M =
[[  7   4  -3   8  16  -1 -17]
 [  3  39   1 -14   8 -43  -3]
 [ -3   0  10  15   7  10  36]
 [ 21  39  19  17 -24   6  41]
 [  7  36  34  33  19  17  31]
 [ -1 -12  -2   6 -18  -7  34]
 [ 17  39  13 -38  -8  10  21]
 [ -6  20  -1   4  -7 -35 -21]
 [-18 -38 -24  -8 -37  14   3]
 [  6  28 -19  27 -20 -11 -46]
 [ 27  -1  12 -10 -11 -13  33]
 [ 14 -29  14 -38 -13 -10  26]
 [-21 -14 -20  18  -2  24  -3]
 [ 52   5 -36   6 -43 -29   4]
 [ 29  -9   0 -14 -16 -41  21]
 [ -1 -23 -34   4  31 -13  10]]
M[-16,0]	7
M[:, -6]	[4, 39, 0, 39, 36, -12, 39, 20, -38, 28, -1, -29, -14, 5, -9, -23]
M[2,4]	7
M[4,4]	19
M[15,5]	-13
M[2,3]	15
M[7]	[-6, 20, -1, 4, -7, -35, -21]
M[3]	[21, 39, 19, 17, -24, 6, 41]
M[6,-2]	10
M[10,1]	-1
M[:, -5]	[-3, 1, 10, 19, 34, -2, 13, -1, -24, -19, 12, 14, -20, -36, 0, -34]
M[-3,3]	6
M[-1,2]	-34
M[-5,-1]	26
M[:, 4]	[16, 8, 7, -24, 19, -18, -8, -7, -37, -20, -11, -13, -2, -43, -16, 31]
M[-16,5]	-1
M[4,2]	34
M[6,3]	-38
M[-6,-7]	27
M[2,-1]	36
M[1,-7]	3
M[-6]	[27, -1, 12, -10, -11, -13, 33]
M[1]	[3, 39, 1, -14, 8, -43, -3]
M[-10,-1]	21
M[-3]	[52, 5, -36, 6, -43, -29, 4]
M[-9,2]	-1
M[3,3]	17
M[-9,5]	-35
M[7,6]	-21
M[8]	[-18, -38, -24, -8, -37, 14, 3]
M[-2,-1]	21
M[-15,-3]	8
M[15]	[-1, -23, -34, 4, 31, -13, 10]
M[6,4]	-8
M[2,5]	10
M[:, -4]	[8, -14, 15, 17, 33, 6, -38, 4, -8, 27, -10, -38, 18, 6, -14, 4]
M[8,2]	-24
M[-4,4]	-2

grid =
[[  3 -31   3 -46   1  31   0]
 [  1   7   2  -7  -2  16  -1]
 [  4  10   3  11   2   7   1]
 [  6  23   6  34   7  -3   4]
 [-10 -43 -12 -44  -4  15  -5]
 [  9 -23  13 -53   3  56  10]]
grid[-6][-7]	3
grid[:, 2]	[3, 2, 3, 6, -12, 13]
grid[3][2]	6
grid[1][-6]	7
grid[:, 6]	[0, -1, 1, 4, -5, 10]
grid[:, 5]	[31, 16, 7, -3, 15, 56]
grid[1]	[1, 7, 2, -7, -2, 16, -1]
grid[:, -4]	[-46, -7, 11, 34, -44, -53]
grid[3][-7]	6
grid[-6][-6]	-31
grid[4]	[-10, -43, -12, -44, -4, 15, -5]
grid[3][3]	34
grid[:, 1]	[-31, 7, 10, 23, -43, -23]
grid[-1]	[9, -23, 13, -53, 3, 56, 10]
grid[-5][-1]	-1
grid[-3][1]	23
grid[-4][5]	7

x =
array([[52, 47, 65, 58, 64, 66, 88, 88, 49],
       [39, 60, 21, 69, 59, 76, 28, 32, 58],
       [55, 48, 62, 57, 66, 66, 89, 88, 53],
       [42, 62, 53, 83, 58, 37, 95, 84, 36],
       [57, 47, 29, 48, 70, 93, 19, 34, 78],
       [40, 65, 48, 84, 65, 35, 95, 83, 35],
       [74, 92, 84, 77, 57, 26, 53, 38, 60],
       [75, 92, 84, 75, 60, 27, 55, 36, 59],
       [54, 46, 62, 60, 58, 69, 87, 86, 51],
       [52, 47, 59, 59, 53, 65, 87, 87, 54],
       [75, 92, 84, 78, 62, 26, 50, 36, 60],
       [41, 59, 49, 85, 69, 37, 96, 83, 34],
       [54, 47, 27, 48, 61, 93, 19, 34, 78],
       [41, 59, 51, 84, 50, 37, 97, 82, 33],
       [39, 61, 23, 70, 71, 75, 28, 34, 60]])
Rows and columns are counted from 0.
row 0 col 0: 52
row 0 col 7: 88
row 1 col 0: 39
row 9 col 7: 87
row 11 col 5: 37
row 3 col 8: 36
row 4 col 7: 34
row 2 col 5: 66
row 2 col 4: 66
row 5 col 1: 65
row 14 col 3: 70
row 0 col 8: 49
row 8 col 0: 54
row 8 col 7: 86
row 5 col 0: 40
row 10 col 8: 60
row 4 col 1: 47
row 4 col 8: 78
row 3 col 6: 95
row 11 col 1: 59
row 12 col 8: 78
row 13 col 2: 51
row 7 col 8: 59
row 10 col 1: 92
row 14 col 1: 61
row 14 col 5: 75
row 14 col 8: 60
row 9 col 6: 87
row 11 col 3: 85
row 6 col 8: 60
row 12 col 1: 47
row 9 col 1: 47
row 11 col 6: 96
row 12 col 5: 93
row 2 col 1: 48
row 5 col 4: 65
row 3 col 7: 84
